Small tables with named rows and columns. After each table, cells are looked up by row and column.

razab:
	zeri	nim	lan	mepo	kofeno	mava	gal	roz	nud
sapiz	-35.21	-29.41	-33.28	-11.53	-38.65	-43.02	-46.32	-35.27	-44.54
tun	-43.23	7.58	-5.84	51.15	-2.54	-80.00	-91.09	-10.60	-44.63
luzedis	-35.79	-26.29	-27.95	-19.37	-27.42	-41.46	-43.44	-29.13	-34.67
mus	-34.11	-41.37	-45.24	-21.54	-58.09	-34.26	-37.05	-47.87	-52.61
nem	-27.91	-70.18	-65.21	-74.05	-83.36	-4.36	0.73	-65.98	-49.35
napuso	-27.30	-69.71	-65.74	-76.39	-82.70	-3.75	1.70	-66.01	-47.74
lotiz	-34.85	-26.41	-27.43	-25.65	-24.03	-40.03	-40.87	-27.27	-30.79
vude	-30.02	-46.32	-38.92	-73.54	-34.22	-15.99	-9.38	-35.39	-19.32
vipu	-30.09	-51.21	-46.15	-60.86	-51.85	-17.31	-12.84	-46.84	-34.03
dafudes	-35.67	-26.45	-29.17	-15.12	-30.12	-42.34	-46.44	-30.67	-38.73

mus, zeri -> -34.11
vude, roz -> -35.39
nem, zeri -> -27.91
sapiz, nud -> -44.54
vude, gal -> -9.38
vipu, kofeno -> -51.85
dafudes, gal -> -46.44
vipu, lan -> -46.15

tiz:
cols = das, zafemer, gidi, dugege
rem: [158, 16, 216, 137]
dufupa: [145, 146, 203, 107]
doberek: [141, 41, 234, 123]
duvu: [72, 181, 104, 151]
ler: [95, 139, 109, 215]
dobuz: [199, 91, 136, 61]
bigi: [162, 89, 240, 112]
num: [208, 184, 99, 59]

dobuz, zafemer => 91
dufupa, gidi => 203
doberek, zafemer => 41
bigi, dugege => 112
dobuz, dugege => 61
duvu, gidi => 104
ler, das => 95
rem, das => 158
duvu, das => 72
rem, dugege => 137
bigi, das => 162
doberek, dugege => 123
ler, gidi => 109
duvu, dugege => 151
rem, zafemer => 16
num, dugege => 59

babev.csv
,vafidup,muduviv,mokar,dozi,rur,niz,mudame,dupof,kevot,neb
maliga,-7,47,54,-18,27,-31,-52,59,-6,-52
vanuk,32,-62,-71,-5,13,-15,35,-69,-10,68
lak,-36,-27,-2,-14,-28,30,12,42,9,17
bufi,-25,80,-8,9,6,-3,-58,16,-6,-43
burelav,-55,91,90,-25,-26,-6,-27,74,14,-24
danem,23,2,16,-22,33,-46,-30,16,-15,-13
pes,-68,12,34,-32,-51,45,26,77,34,41
taf,-2,-4,-68,36,-14,18,7,-88,-12,14
dad,58,-32,-42,39,37,-35,-24,-83,-37,-59
beroti,-22,-27,-33,-1,-44,36,46,-29,13,59

danem, neb: -13
pes, muduviv: 12
dad, neb: -59
taf, mudame: 7
pes, dozi: -32
maliga, niz: -31
danem, kevot: -15
bufi, neb: -43
burelav, neb: -24
burelav, vafidup: -55
danem, muduviv: 2
pes, mokar: 34
lak, niz: 30
taf, muduviv: -4
Row with the largest dupof: pes

tidorid =
fields: fotoru, lus, dibabu, pibog, leru, dosetan, fafop, lipek
vub: [6.50, -15.92, -52.42, 9.91, 1.52, 41.70, -69.36, 7.51]
fov: [35.65, -2.99, 11.61, -37.01, -14.42, 9.91, -14.31, 14.13]
bodafa: [-52.08, -12.86, -52.04, 33.26, 39.84, 8.34, 83.54, -57.44]

What is the pibog of fov in tidorid?
-37.01
What is the fafop of bodafa in tidorid?
83.54
What is the pibog of bodafa in tidorid?
33.26
What is the dibabu of fov in tidorid?
11.61
What is the lipek of bodafa in tidorid?
-57.44
What is the lipek of vub in tidorid?
7.51
What is the lus of fov in tidorid?
-2.99
What is the dosetan of bodafa in tidorid?
8.34
What is the lipek of fov in tidorid?
14.13
What is the fotoru of fov in tidorid?
35.65
What is the leru of vub in tidorid?
1.52
What is the fotoru of vub in tidorid?
6.50
Row with the largest lus: fov

kuvul.csv
,feza,pedula,mamibi,supagof
nek,0.28,0.77,0.32,0.29
pib,0.76,0.29,0.19,0.50
ruvak,0.31,0.99,0.36,0.13
muv,0.78,0.61,0.18,0.66

What is the feza of muv in kuvul?
0.78
What is the feza of pib in kuvul?
0.76
What is the pedula of pib in kuvul?
0.29
What is the pedula of ruvak in kuvul?
0.99
What is the pedula of nek in kuvul?
0.77
What is the mamibi of pib in kuvul?
0.19
What is the pedula of muv in kuvul?
0.61
What is the supagof of pib in kuvul?
0.50
What is the feza of nek in kuvul?
0.28
What is the feza of ruvak in kuvul?
0.31
What is the mamibi of nek in kuvul?
0.32
What is the mamibi of muv in kuvul?
0.18
What is the supagof of nek in kuvul?
0.29
What is the supagof of ruvak in kuvul?
0.13
What is the supagof of muv in kuvul?
0.66
What is the mamibi of ruvak in kuvul?
0.36

baguso:
fields: tivim, kekomir, mamavi, rus, fegamo, les
kis: [172, 121, 237, 144, 127, 76]
fataf: [139, 43, 136, 113, 70, 131]
vesoku: [114, 107, 243, 71, 116, 193]
vel: [131, 182, 218, 131, 183, 158]

kis, fegamo: 127
vel, fegamo: 183
vesoku, fegamo: 116
fataf, tivim: 139
vesoku, tivim: 114
vesoku, mamavi: 243
vel, tivim: 131
fataf, fegamo: 70
fataf, mamavi: 136
vesoku, rus: 71
vel, kekomir: 182
vel, mamavi: 218
kis, kekomir: 121
kis, tivim: 172
kis, rus: 144
fataf, les: 131
Which row has the largest les? vesoku

dukepa
|  | ludo | duk | bada |
|---|---|---|---|
| sufudu | 0.16 | 0.10 | 0.18 |
| kofiko | 0.24 | 0.22 | 0.53 |
| pof | -0.05 | 0.10 | 0.32 |
| bupozo | -0.19 | -0.21 | 0.14 |
| kuv | 0.00 | 0.00 | -0.02 |
| nak | 0.21 | 0.01 | -0.41 |
| zim | -0.22 | -0.05 | -0.22 |
| sibip | 0.58 | -0.11 | 0.47 |
| sog | -0.20 | 0.20 | -0.54 |

kofiko, bada => 0.53
kofiko, ludo => 0.24
sufudu, duk => 0.10
sibip, ludo => 0.58
pof, bada => 0.32
nak, duk => 0.01
kuv, ludo => 0.00
zim, duk => -0.05
pof, duk => 0.10
sog, ludo => -0.20
Which row has the largest bada? kofiko

merun
|  | fudera | pemus | fumemi | gidus |
|---|---|---|---|---|
| zak | 125 | 153 | 33 | 68 |
| zonaku | 98 | 169 | 27 | 219 |
| zabetu | 120 | 154 | 26 | 81 |
| muf | 166 | 144 | 114 | 8 |

fumemi of zonaku: 27
fudera of zabetu: 120
fudera of zonaku: 98
fumemi of muf: 114
pemus of zonaku: 169
gidus of muf: 8
fumemi of zak: 33
gidus of zonaku: 219
gidus of zabetu: 81
fudera of zak: 125
pemus of muf: 144
gidus of zak: 68
pemus of zak: 153
pemus of zabetu: 154
fumemi of zabetu: 26
fudera of muf: 166
Row with the largest fumemi: muf

podu:
,gezanu,terope,parefe,mones,gad
fevaloz,113,156,144,113,57
popet,181,158,132,96,192
betura,97,108,98,205,115

What is the parefe of betura in podu? 98
What is the mones of popet in podu? 96
What is the gad of popet in podu? 192
What is the gezanu of popet in podu? 181
What is the terope of betura in podu? 108
What is the parefe of fevaloz in podu? 144
What is the mones of betura in podu? 205
What is the mones of fevaloz in podu? 113

rutara =
	fos	gutadig	kireb	fafe	belu	bol	lep
punov	63	31	39	80	39	20	20
zug	34	64	52	20	65	79	74
vuvela	27	49	63	14	29	67	69
nov	66	38	39	82	45	18	21
vum	29	29	65	27	5	43	50
bap	25	52	63	12	36	69	71
rak	28	60	57	13	51	78	76
tuvobo	55	71	36	48	95	69	63
tel	50	26	53	63	12	21	26
bup	68	57	30	72	85	45	39
miga	39	24	57	47	4	26	33

fos of tel: 50
bol of zug: 79
lep of nov: 21
kireb of zug: 52
fafe of punov: 80
kireb of vum: 65
fafe of bap: 12
fos of zug: 34
bol of bap: 69
fos of nov: 66
gutadig of vuvela: 49
bol of punov: 20
fos of vum: 29
gutadig of vum: 29
fos of tuvobo: 55
belu of nov: 45
lep of miga: 33
lep of tuvobo: 63
Which row has the largest kireb? vum

fum
|  | sanifen | ruvo |
|---|---|---|
| rorameb | 962 | 313 |
| tagul | 136 | 560 |
| lib | 239 | 516 |
| gekigu | 550 | 727 |
| pak | 739 | 262 |
| diba | 120 | 629 |
| puvidup | 115 | 370 |
| bel | 788 | 742 |
| meduzi | 112 | 144 |
| nuvafo | 339 | 221 |

sanifen of tagul = 136
sanifen of diba = 120
sanifen of meduzi = 112
sanifen of bel = 788
ruvo of rorameb = 313
sanifen of gekigu = 550
sanifen of pak = 739
sanifen of rorameb = 962
ruvo of lib = 516

